One turn moves each row of this set onto another row. After a few examples, where does it send each row asked below?
vulu: [ 1.09 -1.16 -1.17 -0.85 -0.39 -1.66  0.08  1.53  1.50  0.69  0.14  1.87
  1.60  0.13  0.69  0.88]
Dupo: [ 0.48 -0.91 -0.72 -1.33 -0.39 -3.77 -0.07 -0.99  1.70  0.75  0.35  0.15
 -0.46 -0.57 -0.84  0.29]
funed: [ 0.93 -1.40 -1.30  0.67 -0.32 -1.58 -0.78  1.48  0.07  1.43 -0.28  1.56
  0.16 -0.85  0.72  0.17]
puga: [-0.87  0.40 -0.60 -0.82 -0.01 -2.91  0.14  0.31  1.26  0.95  0.12 -1.38
 -2.05  1.11  0.02  0.70]
vod: [ 0.37 -0.54 -0.86 -1.20 -0.62  3.29  0.14 -0.63  1.66  0.22 -0.15 -0.81
 -0.52 -0.02 -0.49  0.79]
pato: [ 0.30 -0.02 -0.66 -0.10  0.59  2.81 -0.85  0.49  0.62  1.09  0.55  0.16
 -0.59 -0.50  0.95  0.78]
Fuda: [-0.62  0.09 -0.73 -1.43 -0.38 -2.72  0.62  0.61  1.90  0.42  0.21 -1.82
 -1.49  1.38 -0.23  0.83]
dev: [ 0.43 -0.55 -1.17 -1.46 -0.89 -4.07 -0.10 -0.35  1.89  0.27  0.02 -0.74
 -0.19 -0.40  0.40  0.06]
fiza: [-0.16  0.07 -0.48 -1.10  0.14  3.09  0.06 -1.10  1.85  0.73 -0.16  0.28
 -0.46  0.36  0.06  1.10]
nem: [ 1.41 -0.51 -1.19  0.18 -0.74  0.85 -0.11 -0.27  0.80 -0.29  0.28  2.40
 -0.41 -0.27 -1.35 -0.39]
vetof: [-1.43 -0.85 -1.14  0.20 -0.38 -3.00  0.01  1.13  1.40  1.11  0.21  0.10
 -0.23 -1.22 -0.33  0.53]
varo: [ 1.03 -0.55 -1.05 -2.22 -0.41 -2.15  0.69 -1.44  2.12 -0.31  0.42 -1.76
 -1.98  0.46  0.00  0.22]
Mafus: [-0.31  0.16 -0.89 -1.30  1.20  1.72 -0.77 -1.47  1.57  2.19  0.30 -0.07
  0.50  0.20  0.24  1.25]
benu: [ 1.06 -1.08 -1.44 -0.34 -1.56  0.73  0.98 -1.53  1.89 -1.44  0.13  0.10
 -0.47  1.71 -0.26 -0.45]
nosap: [-1.04 -0.94 -1.35 -0.64 -0.39  1.65 -0.49  0.78  0.97  1.06 -0.01 -1.33
  1.33 -2.04 -0.40  0.30]
pakag: [-0.78 -1.35 -1.38 -0.14 -1.01 -2.94  0.36  1.51  1.63  0.42  0.32 -0.84
 -0.07 -1.60 -0.63  0.46]
vula: [-1.67 -0.40 -0.99 -0.50  0.38  1.37 -0.94  0.20  0.98  1.63  0.00 -0.06
  1.23 -1.82  0.00  0.57]
zezoz: [ 0.41  0.03 -0.62 -1.76  0.36 -2.51  0.08 -2.04  1.90  0.60  0.27 -0.55
 -2.17  0.78  0.39  0.39]
Zesak: [ 0.87 -0.58 -1.03 -0.96 -0.33 -2.25 -0.11 -1.63  1.21  0.57  0.17 -1.76
 -3.09 -0.22  0.17 -0.32]
tiv: [ 0.83 -0.95 -1.54  0.96 -1.35  0.73  0.22 -1.66  0.76 -0.44 -0.28  0.08
 -1.69  1.05 -0.14 -1.01]
bebo: [ 0.83 -1.35 -0.91 -1.24 -0.90 -3.59  0.03 -0.69  1.63  0.54  0.38 -0.56
 -0.49 -0.80 -1.10 -0.08]
Peda: [-0.57 -0.10 -0.98 -0.64 -0.57 -2.67  0.32  0.67  1.08  0.51  0.15 -2.27
 -2.24  0.80 -0.38  0.48]
rilur: [ 0.45 -0.69 -1.18 -0.85 -1.12 -3.89 -0.44 -0.27  1.38  0.44 -0.02 -1.14
 -0.67 -0.73  0.42 -0.21]
kosot: [-1.10 -0.88 -1.08 -0.78 -0.45 -3.13  0.52  1.27  2.21  0.64  0.45  0.01
  0.46 -0.89 -0.47  0.95]
lekif: [ 0.06  0.05 -1.19 -2.86  0.38 -1.13 -0.95  1.24  2.10 -0.13 -0.17  0.15
 -2.14  0.74  1.49 -0.49]
solef: [ 0.80 -0.85 -1.41 -2.04 -0.18  2.23  0.04 -0.52  2.05  0.76  0.58 -2.06
  0.84 -0.12 -0.38  1.09]
zave: [-1.34 -0.46 -1.00 -1.44  0.13  1.51 -0.21  0.35  1.81  0.75  0.33 -0.30
  2.05 -1.36 -0.11  0.86]
pazeg: [ 1.70 -2.14 -1.75 -0.25 -1.37 -1.22 -0.09  2.12  0.87  0.14 -0.03  0.18
  0.98 -0.91  0.29  0.03]
zal: [ 0.04 -0.34 -0.87 -0.34 -0.14  3.28 -0.31 -0.83  0.97  0.94 -0.35 -0.46
 -1.30 -0.31 -0.19  0.60]
Letip: [-0.40 -0.39 -0.38 -0.35  0.04  2.41 -0.53 -0.53  0.87  1.72 -0.01 -0.93
  0.75  0.80  0.81 -0.63]
nulem: [-0.21 -0.36 -0.43 -0.97 -0.06  2.40 -0.02 -0.40  1.40  1.28 -0.01 -1.03
  1.30  1.10  0.72 -0.46]
fadid: [ 0.64 -1.10 -0.76 -0.66 -0.67 -3.66 -0.39 -0.95  1.31  1.14  0.25 -0.28
 -0.93 -0.92 -0.84 -0.17]
zapu: [ 1.51 -0.55 -1.09 -0.42 -0.89  0.89  0.10 -0.07  1.19 -0.51  0.38  2.31
 -0.09 -0.05 -1.48 -0.24]
pegat: [-0.05 -0.72 -0.65 -0.68 -0.47  2.61 -0.26 -0.22  0.99  1.31 -0.09 -1.58
  1.07  0.65  0.43 -0.80]
led: [ 0.45  0.09 -0.57 -1.37  0.51  2.79 -0.19  0.59  1.70  0.44  0.76  0.40
  0.44  0.12  0.85  1.25]
gima: [ 0.97 -0.56 -1.01 -0.79 -0.36  3.14 -0.18  0.99  1.11  0.21  0.61 -1.01
 -0.12 -0.67  0.50  0.53]
tam: [ 0.16 -0.21 -1.23 -2.04  0.13 -1.00 -1.25  1.33  1.42  0.31 -0.26 -0.22
 -2.90  0.17  1.28 -0.99]
tigu: [ 0.09 -0.43 -1.03 -0.93 -0.66 -4.03 -0.53 -0.57  1.52  0.88 -0.09 -0.58
 -0.51 -0.59  0.62  0.05]
Kili: [ 0.42 -0.53 -1.48 -2.62 -0.25 -0.98 -0.87  1.58  1.90 -0.45 -0.31 -0.72
 -2.32  0.34  1.05 -0.81]
lefot: [ 0.40 -0.46 -1.04  0.30 -0.46  0.43  0.40 -2.22  1.59 -0.21 -0.16  1.33
 -0.99  1.88  0.25 -0.25]
solaf: [ 0.38 -0.75 -1.50 -0.20  0.14  2.10 -1.21 -0.85  0.32  2.05  0.20 -1.72
 -0.66 -0.95 -0.21  0.32]
Rakuf: [ 1.62 -0.75 -1.30 -0.02 -1.15  1.01  0.05  0.01  0.90 -0.59  0.37  1.91
 -0.25 -0.29 -1.55 -0.46]

kosot -> vetof
dev -> tigu
Rakuf -> zapu
And these:
solaf -> solef
Kili -> lekif
puga -> Peda
varo -> zezoz
vula -> nosap
tiv -> benu
led -> pato
nulem -> Letip
bebo -> Dupo
funed -> pazeg
vod -> fiza

